In the rows, zero is written as 128.
X: 3 groups of rows, each row roughly a mix of its group's hidden directions:
X (115 x 11):
[[104 116  89 120  82 116 113 151  92 124 111]
 [ 92 153  86 159 141 134 117 149 124 106  97]
 [112 144 137 158  81 139 134 141 165 117  91]
 [111 146 143 184 145 154 120 135 169 133 119]
 [141 163 179 125 155 133 151  94 128 113 142]
 [113  92  95 149 125 137  82 161 126 118 149]
 [151 106  82 115 112 111  97 111 140  86 129]
 [155 110 128 137 186 134 126 103 126 112 166]
 [118  90  77 130  91 132 112 142 132 152 109]
 [ 98 155  90 147 133 106 129 165  96 108 138]
 [183 142 125 120 140  88 121 140 134  88 129]
 [174 131 118 115 156 136 119 102  98 160 160]
 [104 119  75 151 139 111 132 157 130 145 165]
 [120 129 147 117  87 147 118 168  97  94 106]
 [171 143 101  89 138 114 131  93 127 158 141]
 [ 84 110  96 127  93 158  99 106 126 142 126]
 [103 122  81 114  78 122 103 125 143 124 107]
 [160 134 150 126 156 145 152  83 161 145 147]
 [122 142 113 150 186 124 129 167 146 101 122]
 [149 150 143 143 184 127 124 118 160 139 161]
 [ 92 138 142 155 122 177 119 104 119 166 130]
 [102 112  66 130 119 111 105 158 114 132 122]
 [114 136 170 146 186 133 156 109 132 129 129]
 [185 150 120 125 129  89 121 139 132  91 131]
 [153 142 151 131 184 139 136 102 108 151 152]
 [107 116 121 120 101 115  99 173  99 104  96]
 [135 124  89 116  64 122 107 144 113 135 129]
 [170 112 112 106 141  86 128 140 137  83 131]
 [141 136 182 146 177 130 154 144 129 137 126]
 [172 121 111 111 126  88 116 139 138  80 122]
 [103 171  96 146 137 106 122 146  90 103 119]
 [ 84 122 144 156 106 130 130 157 157  97 102]
 [132 119 166 161 159 172 126  98 117 138 144]
 [ 97 137 159 125 127 124 172 160 133 163 103]
 [101 141 160 155  94 149 127 168 125 105 105]
 [171 108  99 118 140  95 120 125 134  84 147]
 [153 160 161 141 120 168 113 147  87 130 130]
 [141 148 182 151 176 145 138 125 127 141 127]
 [173 174 148 114 141 149 123 112  99 146 136]
 [146 120 154 154 175 159 123  98 115 129 159]
 [131  84 108 126  90 124 120 126 137 177 151]
 [168 108 101 136 146 118 103 108 126  90 162]
 [142 132 181 136 171 125 167 145 121 138 132]
 [110 132 176 151 183 138 148 119 129 116 126]
 [102 111 139 148 138 176 132  98 106 157 157]
 [170 111  99 113 147  96 120 124 133  85 149]
 [ 83 143 150 114 118 129 153 156 135 164  93]
 [101 120  76 141  92 113 118 154  99 135 117]
 [104 115 114 120  93 122  99 168 103 108  95]
 [104 126 103 124  69 135 121 132  96 121  95]
 [100  93  88 121 104 153  96  97 129 123 133]
 [128 132 108 150 174 121 132  97 161 165 148]
 [ 92 117  92 142 102 118 113 177 108 119 118]
 [124 129 125 158 172 116 141  97 166 158 149]
 [115  95 117 109 187 101 125 113 131 116 153]
 [154 145 181 128 162 146 148 105 153 117 129]
 [120  97 113 104 185 101 124 106 129 117 149]
 [156 135 176 128 167 143 133 103 164 131 137]
 [184 145 150 128 158  98 136 139 134  98 127]
 [ 85 120 163 135 134 157 158 136 117 169 125]
 [148 143 179 135 176 129 161 135 119 139 135]
 [138 113 107  70 130  96 147 111  96 134 138]
 [175 140 157 139 175 115 151 128 121 117 151]
 [106 112  67 123 109 110 100 152 111 137 127]
 [127  96  77 134 111 126  90 154 128 140 155]
 [ 95 125  82 111  80 129 101 124 135 132 113]
 [120 160 164 148 172 134 135 145 136  89 111]
 [113 138 159 138  98 150 113 163 101  89 107]
 [125  95 122  97 181 113 128 123  98 124 156]
 [107 127 162 146 192 132 153 115 138 128 130]
 [110 151  83 163 137 115 116 161 110 115  99]
 [157 142 177 121 150 139 150  81 142 130 128]
 [156 117 167 148 180 141 133 120 113 120 157]
 [141 166 137 146  70 147 134 133 139 139  99]
 [100  82 101 136 107 126 115 164 156 108 121]
 [136 157 144 156  71 154 135 144 132 142 105]
 [143 160 137 154  71 140 132 119 153 135 101]
 [ 99 145 119 128  71 120 124 155 136 143  92]
 [124 183 135 142 174 130 143 107 123 100 125]
 [117  92  85 124  79 132 113 130 125 158 120]
 [ 92 121  87 117  77 134 103 122 137 133 109]
 [ 84  99  97 125 128  86 139 122 163 121 125]
 [141  92  80 119 111 115 100 114 139  90 134]
 [ 99 142 137 158  89 133 136 137 165 110  89]
 [117  90  78 127  98 121 118 139 132 164 147]
 [161 145 130 114 127  78 133 168 140 101 111]
 [124 119  99 147 175 125 132 110 156 169 152]
 [106 105 109 120  89 126 104 171 110 112  98]
 [105 105  95 122  70 122 118 147 103 142 134]
 [123 122 101 114  83 123 125 144 176 113  95]
 [104 104  70 123 122 106  97 154 116 137 128]
 [113 138 144 177 104 161 103 166 128 119 123]
 [143 112  84 113  81 125  90 149 121 125 138]
 [ 94 123  78 153 110 127 118 165 116 121 103]
 [ 94 105 138 141 143 174 134 101 110 156 154]
 [111  93  89 125  95 119 103 170 120 134 112]
 [ 92 113 131 147 130 178 124  96 115 159 146]
 [174 127 111 101 154 120 113 102 106 149 163]
 [173 129 117 108 147 132 120 103  89 157 159]
 [ 92 128 124 144  68 132 128 125  96 133 104]
 [ 80 109 141 148 113 129 132 163 149  94 105]
 [142 162 164 108 162 121 162  91 123 132 119]
 [134 131 107 144 168 120 138 100 167 170 146]
 [162  98 114 139 165 122 133 112 122 103 175]
 [ 97 120  70 136 114 110 110 159 105 128 118]
 [128 136 165 136 186 134 145 112  98 138 148]
 [100 114  72 125  99 112 109 155 104 133 129]
 [132  67 125 108  89 121 117 150 132 152 133]
 [101 117  91 122  78 115 115 150  92 130 126]
 [120 141 136 185 123 164 107 148 162 129 117]
 [154 143 173 135 176 139 138 108 159 124 130]
 [163  96 166 107 117 155 132 109 165 144 123]
 [142 166 158 141 178 137 145 100 141 111 117]
 [ 95 141  88 157 115 127 112 165 112 114  97]
 [ 88 110  86 115  87 140 102 115 137 131 112]]

which group is each row in? (one row of each group first):
[107  96  74 132 115 118 110 170 128 137 129]
(111)
[112 129 138 162  92 158 106 177 130 114 119]
(125)
[ 94 149 139 106  97 119 142 156 138 151  82]
(93)

[133 164 182 140 164 133 148 144 128 150 116]
(93)
[140 165 179 129 158 128 153 104 123 109 144]
(111)
[ 95 118  84 115  76 132 111 121 137 133 108]
(93)
[104 144 165 150 180 132 154 108 143 124 116]
(125)
[ 76 111 148 137 127 166 145 121 123 168 122]
(93)
[167 129 118 108 130  79 129 155 139  89 119]
(93)
[154 163 173 130 165 151 145 108 110 137 126]
(125)
[141 140 180 145 158 162 126 132  93 114 130]
(125)
[108 104 122 117  97 124 103 176 110 105  95]
(111)
[138  73 114 103 145 121 128 124 159 155 159]
(111)
[153 126  90 112 107  90 103 138 145  89 116]
(93)
